Rotation paths and how fast each direction turns (deg/step)
Each turn is a multiple of 5 degrees from 10 to 175, or 0.
Each row of a path follows its step; steps can be skipped.
Path 1:
step 3: [-42 -10   4   9  18  21 -28 -15 -50  12 -13  45  -7   2 -23  -4  21 -11
  11  11 -12 -20   2 -22 -19 -31  12 -42 -13 -13  15 -29   3 -21 -25 -41]
step 5: [ 11 -34 -34   1   6  -2 -15   4 -18   9  63   2   4  17   2  16  24  21
  51 -37   2   1  -9  33  -4  10 -36  12 -17 -22  -3 -30  11  26   9 -19]
step 6: [  2   9  19  -4 -13 -10  25   6  13  18 -22  11   6   8 -16  -4 -37  41
  41  -8   8  -7 -33 -12   4 -47  -1  14  49 -13  -2 -48 -13 -43   0  -7]
step 7: [  0   8  -2  22 -41 -13  20  -8 -11  -3  39 -20   5 -31 -41 -51  -4  28
 -14   5 -12  -3   8  -9 -45 -17 -17 -37 -21  32 -21 -12  19  19 -19   6]
step 8: [ -6  -3 -18 -32 -30  14  31  39  26  -2 -23 -20 -23 -23 -27   9  -1   0
  50 -23  24   7  28 -20  30  22 -17  -6   2 -36  -1  17   7  35 -19  17]
step 11: [-17 -10  31 -54   1   2 -31  18 -17   4 -28  25   6 -26 -43   2  -1 -10
 -14  17   9 -12  16   4 -14 -22  -3   0 -68  13  10  23 -24  25   3  11]
step 13: [-14 -31  14 -23 -34 -12 -24 -24 -21   7  30  52  17  15  27  34 -13  13
 -19 -33 -37 -18 -20  28  25  38  21  15  -1  14   3   3  12   5  -5   5]
step 14: [-26  14  20   8  30   7  -8 -22 -15 -16 -25   1  22 -53 -38  43 -17   0
 -16  -4 -17  29   6  14  12 -16 -13   7   8 -10  -7 -29   1 -60  26   8]
step 15: [ 33  17 -18 -21  10  33  -3 -13  26 -18  22  20  -9 -18 -17   0  53  -2
 -28 -14   7 -43  -3  18 -17 -15 -15 -10  -7  44  -1   7  39 -24 -29  22]
Speeds:
[-16   7  -2   4   1 -13  -5  -2   0  -1  -1  -1   6   4  -7   5   8   9
  -5   9   2   1  -4  -4   2 -29  -5   7   3   7   3   3   9  -1  -1   9] => 90
[  4  -6 -10  -6   5   5   3  13   8  -1   5  -5  -6  -8   4  -8   6  -2
  -3   3  -5   4  18  12  13 -13   1  -8 -14   0   3  -3  -5  -4  -4  14] => 100
[  8   8   3 -13   1   8   4  -5  -8  10  -2 -14 -10   2   0  10  -8  -5
  -1   6   2  17   0  -6  -7  -7   8   6  -3  13  10 -12   0  -8  -5  -4] => 135
[ -7  10  -1  -3  -4  -1  -3   0  -9  -1  -7  -7   9   3 -14  -6   5  -8
  -3  -3   8  15  -3  11   2  10   5  -1  -9  -1 -20  -8   4   4   7  12] => 110
[ 11   6  -5   9 -13  -6  -2  -1   4  15  -3   0 -11   3  -3 -10  -4  -4
  16  -1 -11   1  -3 -12   3  -9 -13   1 -10  -5 -10  -7  -2   8   4   0] => 25
[ 17  12  15  -7 -10  -1   5  10  -3   1  -4  15   0   5   1   1   2   2
   5   0   3 -11  -4   2   9  -1  13   1   4   9   7   2   2   4   5  17] => 160
[ -4  -8   2 -15  -5  -6  12  15   1   6   6  -3   1   2  -9  -1 -13   4
 -11   1   3   3   9  -5  -2  -4  -5  -1  13   3  -7   4  -8  19   8  -5] => 25
